Turns, then the turns between two rows, first turn first; the first pair answered:
Vaneg (before -> after):
[ -3  -1  10 -26 -19 -13 -23 -15 -15  -4  15  -6  13  -3   0   6  23   1
 -20   3  24   6  12  -9 -11   7  22]  ->  [-22 -10  13 -19  13  -4  10 -11 -14  -9  -4 -12  -4   8  13  15   7   7
  -1  23  21   7  20  26 -13   1   6]
[-40   5  -2 -10   2  -5 -30   5   4   9  11   7  17 -12  -3  20  14 -23
 -11  21  24  -8   4 -15   4  11  22]  ->  [-55  -1   1  -5  23   0  -7   6   4   9  -3   5   4  -5   5  25   1 -15
   2  33  23  -7   8   8   2   6   9]
[ 23  -2  -6   5  -7   0  17 -19   0  -2  -5  14   6  -7  -6 -17   5  -1
  -9  -2 -13  -6 -11  -1   9  -6  -2]  ->  [ 19  -7  -3   0  -9  -1  15 -24  -5  -4  -5  12   3  -6  -7 -17  12  -5
 -14   3  -7  -4  -6   3   7  -6   4]
[ 19 -11  -6   3 -17 -15 -24 -17   9 -20  13 -25  10   6   3  10   1  10
 -17  11   5  -9   9  -3  -4  20  19]  ->  [  3 -19  -2   2  -4 -14  -4 -20   7 -21   2 -30   2  12  10  12  -6  15
 -12  23   7  -4  18  17  -9  17  11]
sepaf (before -> after):
[  9   6   6   3  -3   3   2   8  -3  13  -1  13 -11  -3  -1 -19   8 -18
 -12 -10 -16  -1  -6 -18  16  -8  -1]  ->  [ 16   6   5   4  -2   3  10   4   1  10  -4  12 -13  -2   0 -20   5 -14
 -13 -10 -21  -4  -6 -14  13 -11  -2]
[-18  -8  -3  15 -21   0  -6  29  10  -6  15  14   0  -4   4   9 -12  -6
  21   4  22  11 -26 -11 -12   1  -5]  ->  [ -5 -11  -3   3 -39  -5 -14  13   6 -10  18  16   6  -7  -2   2   7  -9
   0   5  22  10 -22 -20 -16   2   8]
[-20  -1  -2  14  13  11  17  -5   7   2   0  -7 -10   6  14  -5  -6  -2
  15 -11  17  10   3  18 -14   3 -11]  ->  [-30  -5   3   6   0  11  -3  -3  -3   9   7  -4  -5   4  11  -6  14 -13
   2 -15  27  16   4   5 -11   7   1]
rituk (before -> after):
[-10   2  13   6  22   6  28  13   7  -8  -4   3  -9   5   7   7 -25  21
  25   1  -2  -1   2  13   2   8 -26]  ->  [ 13  11   5   6   8   3  13  13  16 -16   8   4  12  -2  -4   8 -25  28
  29 -12  -4  -9  -3   8  -4  13 -21]
[ 11  -5   1  -8  -7 -11   9 -23  -3  -3 -12   1   9  -2   2 -24  15   0
 -18   6  -4  -6  13 -10 -13  -2  17]  ->  [ -4  -9   4  -8   2  -8  20 -19  -4   1 -17  -2  -4   6  11 -21   9  -2
 -18  12  -1  -4  16  -4 -12  -3  12]
[-15  -4  -1  -6   1  11 -14   3   0  -4  -3   5  20  -5  -2  21  12   5
  25   2  23  12   4  24  -6   7   9]  ->  [ -9  -3  -2  -8  -3  11 -16   2   1  -6  -2   6  24  -7  -6  20  16   4
  23  -1  21  11   6  22  -5   8  11]
[-28  -3   7   1  22  11  -5   8 -12   7   3  -5  15   1 -10  12   1  -6
   8   5  17  11  -6  14  -8   3  -2]  ->  [-19  -1   1   5  16   8 -13   7  -6   3  10  -5  28  -3 -15  14  -4   1
  10   3  18   7  -7  11  -9   9  -1]
lut (before -> after):
[  8  -6   1 -20 -17 -10 -13 -26   1 -17   2 -10  11  -3  -6  -2   9  11
 -31  14   2  -1  13   0 -17   1  19]  ->  [  5  11  -4   4  -5   2 -25  12   6  -3  18   4  33  -9 -14  11  -8  13
  24  -8  14   4  -4   8  -5  10   0]
[  6   5  16   4 -25 -41 -33  19   9   1  22   3  -2  -3   7   3   1   4
 -10 -25  -4 -10 -12 -44   4   5  15]  ->  [  4  -4  11 -10 -34 -42 -37   6  -2   0  17  10   2  -8   3   1  22   0
 -17 -17   1  -4  -2 -34   0   5  24]
[-16  -1  16   9  13  15  -4  23  -8  18 -10   3 -19  12  13 -18   0 -17
   5  -9 -10  10 -13 -23  12 -10 -12]  ->  [-16 -15  14  -8   2  12  -5   1 -20  15 -19   7 -18   7   9 -22  25 -20
 -10   2  -9  14  -2 -15   7 -13  -1]
[-7 -2 -4  4 -5  6 -9  0 -3  1 10  7 19  4 -6  8  6  9 13  7 14  3  6 14
 -8  5 -2]  ->  [ -3   3   3  15   4   1   2   2   8  -1  10 -13  -5  17   7   4 -20  14
  -6   4   5  -5   1  -6  -9   0  -7]
Now pairs of rows:
Each pair is 2 to 3 turns apart.
[ -7   6   5  -7  10  -1  18 -10  -3 -21 -26 -12 -17  15  13   1   8  16
 -11   6 -10  -3  31   1   5 -34  -9]  ->  [ 29  26  -6   9  -4  -3  -2  -1  12 -24  -7  -9  10   7   1   0  -9  23
   0 -16 -17 -14  14 -20   5 -22 -11]  rituk, Vaneg, rituk
[-20 -10  12   5   8  -2   5   9  -5  -8   3 -23 -18   7  18   8 -12  13
 -10   9   8   3   1   0  -2  -1   3]  ->  [  3   6   8  13  -3  -5 -10  21   3  -4  16 -16  -7   2  10   2 -16  10
  -8 -11   0  -4 -12 -25   4   4   2]  Vaneg, Vaneg
[  7 -10   3 -12   7  -3  16 -15  -5  -7  -2 -13 -16   6   5  -2  -5   6
 -18   8  -5  -3  -5  -6  -4  -8   2]  ->  [  6 -11  -7 -15   1   3   9 -11 -16  -4  -3   9   8  -9  -9   1  16   1
  11   7   1   3   1  17  -3  -4   2]  Vaneg, lut
[-17  -8   0  -2  12  24 -19   5   8  -9   0  -9  38   6   9  26  -6  10
  20  21  12  15   6  31 -18  18 -13]  ->  [  7  10  -5   8  -2  24 -36  16  15  -5  15  -2  52  -3   3  19  -8   6
  20  -1   4  10  -7   5 -10  22 -10]  Vaneg, Vaneg
[-15 -14  27   5  -8  22 -15  12 -35   0  -5  31  10 -11 -21 -10  15  -1
   3   6   4  19  -5   2   1 -18  13]  ->  [-27 -10  40  22  11  20   0  22 -21   2  -8   7 -16   7  -2  -3 -24   5
  -3   8   2  15 -12  -7  -1 -21   1]  rituk, lut
[-18  -6   9  10  15  13  -3  16  -8  13 -12  -1  -8   8   2   5  -3  -8
  -3   4  10   5  -4   0   4   2  -5]  ->  [ -7 -13   9  -4   2   8  -3  -3 -11   3 -15  -1 -11   6  -1  -3  11  -9
 -24  12   4   1   2  -4  -4   0   6]  lut, sepaf
[  0   0   7  -2 -15  -5 -13   5  -1   6   6  -6  -6   6   1  -3  13  -9
 -31  -2  -4  -4  -2 -33   5  -8   9]  ->  [ 12 -11  -8 -11 -14   2   6 -14  -9  -9  -8  15   4  -5  -9  -4  31  -3
  -5  14  -8  -4  13  15  -2  -8   7]  sepaf, sepaf, lut
[-12  -6  14  -5   1  -4 -17   4  -2  14   8 -13 -17   1  13   2  -5  10
 -10   2  17   3  15 -15   3   1  -1]  ->  [-10  -6  12  -1   3  -4 -17   4   1   9   9 -16 -13   4  14   7 -10  14
  -6   3  19   2  15  -9  -1   3  -5]  rituk, Vaneg
[-10   9  17  11  -3  -7 -13  14  14   8   9 -20 -18  14  11   6 -21  -7
 -22 -13  -4  -3 -14 -38  11   3   1]  ->  [-37  -5   8   9  20  10   5  18  -1  10  -7   2  -5   9   6  19  -5  -3
  32   6  10   9  -2  25  12   6 -12]  lut, Vaneg, lut
[  4  11   1  11  14   3   5   9   0   1  15  -5   3   0   7   2 -12  11
  18   4   8   3  -8   4   4   2 -14]  ->  [ -3  11   4   1  -1   3 -13  10  -9   6  20   1  10  -6   2   0   6   0
   8  -3  16   8  -9  -9   8   3  -4]  sepaf, rituk
[-24  -6  -3 -12  -4   3 -20   3  -6   7   4  -9  10   4 -12  29  -3  -2
  13  -6  33  17   2   4  -4   9  25]  ->  [ -4 -13  -6 -28 -16  -4 -11 -21 -12  -5  -4  -5   3  -3 -15  16  16  -6
  -9   3  19  12  10   3  -8   1  36]  sepaf, rituk
[-10   4  -3   2   6  -4  22   9   4  -1 -11 -19   7  20  24 -21 -25  13
 -24   7 -17 -15 -10 -28  15 -11   0]  ->  [-35   2  -7   8  18   8  13  29  -7   9  -8   0  25  14  18  -3 -16  11
  24   5   4   0  -9   8  19  -4 -11]  lut, rituk, lut
[ 20  -3  -1   0  -1 -17  14 -18  23 -18  14 -24  -3   6  12   5 -25  11
 -16 -13  -6 -22   1 -17 -22  -6   7]  ->  [ -7  -1  -7   9   8   2   1  15  12   1  18   4  24  -5   1  22  -9   3
  46 -19  17  -8  -2  17 -11   4  -5]  sepaf, lut, lut
[ 23   1  -2   4  -9  -5   1  -5  15 -13  13 -11   2   5   1   1 -17  12
 -18  -7  -2  -2  -6 -25  -8  10   8]  ->  [ 27  -4  -7   2  -8  -5   8 -11  16 -18   8 -10   4   4   0   3 -15  16
 -12   0  -4  -4  -2 -12 -14  10   7]  Vaneg, sepaf, rituk
[  5  14  -5   4   0  -2 -20   3  -5   6   4 -11 -18   7  -5 -39  -2   1
  -4  -7 -12  14 -17 -58  11 -23  10]  ->  [ 15   1 -20 -13 -12   3 -24 -15 -20  -3  -3  11   6 -10 -21 -41  34  -1
  13   4  -7  19  -3 -27   7 -20  19]  sepaf, lut
[ 19  -5 -24  11 -28  -7  -3  -4  11 -19  -3   4  18  17   1  -8  -8  -5
 -15 -33  -9   2  26 -34  36  10   2]  ->  [-15 -26 -17  -9 -21  -5   6 -20  -3 -21 -19  -4   2  26  12   0   5  -9
 -28  -8   7  11  43 -14  29   5   9]  Vaneg, rituk
[-10 -22   0 -23  -3 -10  -2 -24 -16 -11  -6 -11  -2   5   0   5  15   8
 -22  21  14   0  19  15 -15   4  20]  ->  [ -5  -9 -13   3  17   3   7   1  -8  -8   0   1  17   0  -6  15 -11  19
  33  10  15   0   8  38  -9   9  -4]  sepaf, lut
[-16  20  -1  -2   8  20  26 -12  -6   3  -1  -1  -4  35  16  19 -27   8
  19  -9  16   9   4  30  -7  12   1]  ->  [ -5  36  -1   2 -14  20  -9   3  -6  18  18   9  12  26   4  13 -14  -7
  15 -38  19   9 -10  -9   4  20  10]  Vaneg, sepaf
[ 24   6  -9   0  19 -11   8  12  10  14   0   0 -10  -9  10   7 -29 -16
   8 -31 -18   5   3   9  10  -5  -1]  ->  [ 21  -2 -14 -11  15  -7   6   2  -2  11  -7  16   1 -19   3   8  -5 -23
  17 -22 -13   9  14  30   7  -4   3]  lut, Vaneg, lut
[  2  -9  21  13  18  10   6  -8   2  -4  -2  -8 -25  25  -6  29  -4  -5
  -4  11  -2  -5  -4 -12 -15  -6 -16]  ->  [ -1  -3  18  19  18  15  -3   4  -3  -1   4   2 -10  17 -14  37  -3  -6
  22   3   5  -3  -7  -1 -10   0 -21]  lut, lut
[ -8   1  11  -3  -7  -4  -2 -11  -4  -1  -2 -15 -15   6   8   1  -6   8
 -27   1   6   7   2 -25  -7   1   9]  ->  [  2  -6  -3  -6  -2   3  13 -21 -11 -12 -12   4   6  -5  -4   5   5  15
   4  12   6   7  13  22 -12   4   3]  lut, sepaf, Vaneg
[ -5  -7   5 -11 -11  -2   1 -15 -10   0  -1  -3   5   1  -4  -5   5  -6
 -17  -1   3  -2   8  -4  -5   2   8]  ->  [-20  -9   7  -3   5   2  15  -7  -9   3  -8  -5  -2   4   3  -1  -5  -4
  -2   4   4   0   8  10  -2  -2  -1]  Vaneg, sepaf
[-48 -14  10  -6  22   4  10  -7  -1  -4 -10 -28 -19  29  21  26 -21  14
 -13  22  19   9  12  14 -12  -2   9]  ->  [  5   7  -9  -7 -20  -6 -40 -10  11 -14  28 -18  37   7 -11  26 -10  20
  -6  -7  25  -3   0 -12 -19  14  28]  rituk, sepaf, rituk
[ 18  17  13   5 -12 -17 -19  -4  -3   4   7  17  -4 -20  -8 -37   6 -24
   6 -34 -35   5  -7 -12  38   8   1]  ->  [ 14  16  14  18   7 -15   1   4   3   5   0   9 -18 -11   2 -35 -19 -15
  15 -30 -43   1 -11  -2  39   4 -14]  lut, sepaf, sepaf
[ 11  -6 -13  -6  -6  10  14   5  13  -6   5  -4  31  -1  -3  -8  26   4
   3  -8   7  -3  12  15  -5  20   2]  ->  [ -4 -10  -9  -4   9  16  29   9   9  -2  -5  -3  16   4   5  -9  25   1
   5  -1   3   0  15  26  -1  12  -6]  rituk, Vaneg, rituk
[ -3 -15 -12  -4   1  -3   7   4   3 -12   1 -14  -4  -2  -8   1 -10  -3
  17  12  15  -9  12  20 -21  14  -7]  ->  [-15 -18  -5 -11  -1  -3   2  -1  -4  -7  -2 -15 -11  -1  -4   2  -3  -9
   4  14  18  -5  14  14 -21  14   0]  sepaf, lut, lut
[  7 -11  -9  -8   5  -2  10  -9   1  -8  -6   7  13   1   0   9  -4   5
   2   6   7   4   2  25 -15   3  -4]  ->  [ 17 -10  -9  -8   1  -6  13 -12   6 -11  -3   0  10   2   2   6 -11   9
  -6   6   2   2   1  14 -18   2  -1]  lut, lut, rituk
[  6 -15  -1 -12 -15   4  -6 -13   7  -5   8  13   1  -4  -2   0  24  20
   4  -7  19  -1  13  21 -17  10   8]  ->  [-14  -4   7  10   2  12  -4  16  14  10  13   5  -8   4   8  11  -6  21
  21 -18  25   2  -1  14  -8  12  -9]  sepaf, lut, sepaf
[ -8 -33   5 -19 -22   7  -5 -43  -4  12 -13  -7 -11  -2   6  -8  28   6
 -29  15 -16   3 -24  -2   0  -1   2]  ->  [-18 -29   5   8  13  15  22 -19   4  17 -20 -12 -24   7  16   0  -8  19
   6  15 -20   3 -31  23   6  -3 -23]  sepaf, sepaf
[ 27   7  -8   8   0 -11  10 -18  20 -19   0 -25  -6   7  -1   8 -38  28
 -14  -2  -8 -22   1  -4 -13   4  -6]  ->  [ 21  14 -18  19   2  -2  -4   3  18 -10   8  -6  20   0 -14  20 -32  27
  27 -13   3 -14  -6  11  -7  12 -14]  lut, lut
[ 23   2  -2 -17  -6  -7   2   2   9  -2  -4  -8 -14  -1  -3 -20   8  -6
 -10  -8 -19 -16   2 -23   9  10   3]  ->  [-13  -6   2 -18   6   6   7  14  -7  11 -14   6 -15  -1  -2 -10  23 -15
  23   2  -3  -2   8  10  16  10  -6]  rituk, lut, rituk
[ 17  24  11  34   1  -9 -25   4  10   1  22  -2   3  -8 -20  11 -34  16
   3  -1   1  -7   8 -16 -25  12   7]  ->  [ 13  18   4  24 -11  -5 -32  -2  -3   1  21  14  22 -19 -29  12  -6   8
  17   4  10  -1  15   2 -27  14  14]  lut, lut
[-20  -5 -11  10  14  11  13  11  -7   5   0  11  22   4  -6  11   5   0
  35   2  11  14   4  28  -4  11 -17]  ->  [  1   5 -16   9   1  11   0  16  -8  13   8  22  29  -8 -18  -2  15  -9
  32 -18   0  13  -5   4   6  12 -14]  Vaneg, rituk
[  0  31  10   6  -1   4 -23  10  -3  -4   8 -23  -9  -5  19  16 -21   8
 -24  11  22  -6  -6 -30  -1 -16  -4]  ->  [-13  12   4 -18 -11   7 -24  -7 -24  -5  -2  -5  -2 -15  13  15  21  -5
 -23  26  29   4  13  -6  -5 -16   8]  lut, rituk
[ 14   3   0  -3 -10 -11   3  -9   0 -15   3  10  12  -3  -5   2  19  11
 -17  10 -18  -2  13 -17   4  16  -9]  ->  [ -1   9   3  15  10  -1  17  15   2  -5  -1  11   3   1   2   6  -3  12
  12   6 -20   1   6  -4  12  16 -30]  sepaf, rituk, sepaf
[-12   6   7   3   9  -3  14  19  -1   8  -7 -26  -9  23  27   9  -5 -12
  12  -4   6 -12 -16  11  10   4 -13]  ->  [ 14   8   1 -14 -26 -13 -16   4   0  -4  10 -25  16  14  12   8  11 -10
  -7 -11  11 -16 -14 -10   2  13   8]  rituk, sepaf, sepaf
[  2  12 -15  19   8   5   7  11  33 -14  10 -15  -2  10 -11  23 -19  12
  10 -14  -5  -4  -3   4  -6  18 -21]  ->  [  7  15 -15  15  -4   2 -11  10  29 -10  19 -11   7   6 -17  22  -8   9
   2 -21   0  -4  -6 -12  -4  23 -11]  Vaneg, sepaf, sepaf
[-12  -3   9  -1  -4   1 -12  -2   6   0   8 -20  -6   9   9   1  -2  -6
 -28  -4   6  -2   2 -20  -3   1  13]  ->  [  1  11   1  17   2   4  -9  13  16   3  14 -18   7   7   7   6 -23   6
   2 -15   0  -5  -8 -12  -4   8  -1]  sepaf, lut, lut
[ 11  -6 -15 -13  10   8  -2 -18  -2 -17 -30   8 -12  20  11 -11  -9   9
  12  27  -7  16  17  43   8 -16  15]  ->  [-22  -6  -6 -16   7  14 -26   2 -14   3 -21  10  -9  21  14   0   6  -7
  17  20  14  28  13  32  20 -10  19]  sepaf, sepaf
[ 39  10   5  -8  23  -1   5   9   8  16  -1   2 -17   2   7  -7   1 -22
   2   0 -28   5 -18 -26  -3  -3  10]  ->  [ 24  13  10  -7  26   3  -2  19   4  24   0   3 -16   5   8  -2   2 -27
   8  -1 -19  11 -19 -26   2  -2   9]  sepaf, sepaf
[-25   1  15  -3  13  -4 -13  11  -5  19  -3 -16 -15  12  15  12 -20  -1
 -13  12  22   2   0 -14  -4  -2  -5]  ->  [ -1   7   8  -8  -6 -11 -29   2   5   8  11 -17   9   7   2  13 -20   6
 -21   5  23  -4  -1 -23 -14   5   3]  rituk, sepaf
[-33  13   4  -9  16  17   4  16  21  25  -3  13 -15  22  10  16   1  19
  11  -4 -15  -7   0 -18   9   1   2]  ->  [  7  10  -5 -18   5   7  17 -13  27   3  -9  13 -13  17   3   3   5  31
  -6   5 -35 -19   8 -16  -5  -3  10]  sepaf, sepaf, sepaf
[ -5 -14   2 -19 -18 -13 -24 -21  -5  -7  13  -1  -4   7  -9  -2  18  -1
 -27  16  18   0   0 -15 -14   3  18]  ->  [-15  -1  -2   3  -6   1 -33  16  -8  10  22  18  14  -2 -15   4  12  -5
  24  -3  27   8 -14  -5   0  11  -1]  rituk, lut, rituk
[-16  10  -4  25  13   4 -20  22  -5  -5  14  -7  13   1 -16  20 -27  -7
  25 -15  21   5 -18 -14  -9   6  -1]  ->  [  8   5   4   8  -4 -10 -11  -9  -3 -16   6 -21  -9   4 -10  -2 -18  -9
 -34 -11   0  -7 -12 -45 -12  -6  15]  rituk, lut
[ 16  17   3  14   7   2  -4   7  10  -4  11  -3   4   2 -10   2 -16  10
  13 -14  -8 -11  -7  -5  -2   1 -12]  ->  [ 11   1  10  -9   0  -3   6 -23  -2 -10  -5  -8 -15   6  -5  -9   7   4
 -23   8 -12  -9   9  -4  -9  -6   1]  lut, rituk
[ 12  -3   7  -7   0  -7  16  -5   0  -5   1  -8 -14   5   8  -7 -17   8
 -19  -5  -8  -6  -2 -16  -6  -5   7]  ->  [ -3   7   6   3  -2   1 -11  21  -6  10  15   3   4   0   2   4 -14   0
   7 -21   8   2 -12 -20   6   4   2]  lut, lut, sepaf
[-22  10 -11 -11 -12 -14 -30  12  12  -5  36 -36 -11   7  26  18  -6   2
 -17  -5  33  -8  11 -33  -9   7  14]  ->  [ -9   9 -14 -24 -28 -13 -36   5   1   1  30 -19 -13  -5  17   1  23 -12
 -26 -12  22  -7  15 -41   0   3  20]  rituk, rituk
[ 13   7   9  29  -1 -28 -18  -8  24 -12  13 -12 -30   5 -14  -4 -21   8
 -36   1  -7 -21   3 -43  10  -2   7]  ->  [-23 -18   5  -3  -9 -15 -19 -18 -18  -4  -6  25 -19 -14 -23  -4  50 -17
 -14  23  12   0  26   4  16  -6  20]  lut, rituk
[  0   3   3  -4 -15  11 -13  -7 -16  21  -3  12  17   0   9  -2  21  -6
  -2  -3   8  24   6  21  -8   1   7]  ->  [ -6  -1  12  -5  -5   9   4 -14 -11  19 -13  -6 -11  14  23  -4   7  -2
 -24   7   2  21   9  14  -9  -6   7]  rituk, lut, lut
[ 28   1 -21  -6  -3  13   3  -9 -11  -6  11  11  36 -15 -11  15   2  10
  14 -11 -20   0   1  20   6  16   9]  ->  [ 34   6  -7   1  -1   2  11 -14   2  -6  12 -16   3   2   4   8 -24  14
 -28 -12 -32 -11  -6 -19   4   8  11]  sepaf, lut, Vaneg
[-36  -8  12   5  21  -4  18   5  -4  19 -17 -16 -37  21  18   0  -5  -6
 -21  16   3   6   1  -2  -5 -13  -4]  ->  [-22 -11  -4   3  25   5  28   2 -12  11 -26  12 -16   5   6  -3  13  -3
  24  21  -4   8   8  40  -5 -11 -13]  lut, sepaf, Vaneg
[-13   9  -1  16  13   8  21   8   0  17 -12  -5 -14  -6  19 -12   0 -18
  -1 -12  -9   9  -1  -9  16  -7  -3]  ->  [-13   4   2  11  10   6  23  -1  -2  15 -15  -6 -19  -5  19 -12   4 -18
 -10  -9 -11   7   4 -10  13  -9   3]  lut, lut, lut
[-16   4  18 -13  -8  -5  -7  -3 -25   7  -5  15  -8   7   9  -2  34 -11
 -15  -5  -2 -10  11 -15   0  12  28]  ->  [-27   3  17  -9  -3  -1  -9   6 -29  10  -2  21  -2   6   9   4  37 -13
   0  -5   5  -5  10  -2   1  14  23]  Vaneg, lut, sepaf
[-16   5  -5  12  25   1   8  -6  23 -12   1 -14   3  14   8  29 -45  32
  25  25  24  -5   9  33 -24   1  -5]  ->  [-52  -9   9 -13   8   2 -17  -8   1   2   1 -10  -3  16  10  32  -5   6
  -1  32  47  10  18  21 -16   1  14]  lut, sepaf, sepaf
[  3   9   0 -17 -19  -8 -16 -14   0   1  -7   3  13  -8   6  -3   8   1
 -13   0   6   4   0   0  -5   1  12]  ->  [-10   2   1 -12  -2  -6   0 -15   4  -5 -13  -6   6   2  14   5  -6   8
  -3  12  10   5   5  21 -12   0   4]  Vaneg, rituk
[-33  -6  18 -13  -8   2 -16  14 -22  14  -4   0 -12   4   9  -9  18 -20
  -9   1   7   5   0 -16  17   1   8]  ->  [-14 -18  10 -18   2  -3  20 -13 -16  -6 -23  -5 -25   7  13 -12   7  -5
 -15  23 -11  -5  13  14   2  -4   2]  sepaf, Vaneg
[-28 -15   6 -20   5 -12 -14  -3  -2 -11 -10 -24   5  10   9  12   1  14
 -10   1  16   1   7  -4  -7  -1  15]  ->  [-12  -1   5  -5   6 -14 -18  12   8 -10  -1 -30   8  12  12   9 -18  22
  -8 -13  11  -5  -6 -23  -3   4  10]  lut, rituk, lut
[-13  20   8  13 -21  22  -2  43   7  11  22  -2 -14  -1  -6  15 -14  20
  10 -25 -20   8 -13   3  16  -8   0]  ->  [-25   1   1 -11 -34  24  -5  23 -13   7  12  14  -2 -11 -14  17  26  12
  12  -8  -7  16   5  32   8  -7  12]  lut, lut, Vaneg
[ 17  12   7  -4 -11  -4 -29   2   2   8   7   4  -2   2   5  -2 -10  10
  -9   3  -6 -12   8 -11 -11 -12  -8]  ->  [ 10  13   7   4   0   1 -21  12   4  10   6   2  -4   6   8   4 -22  11
   2   0  -6 -10   6  -3  -9 -13 -16]  sepaf, sepaf
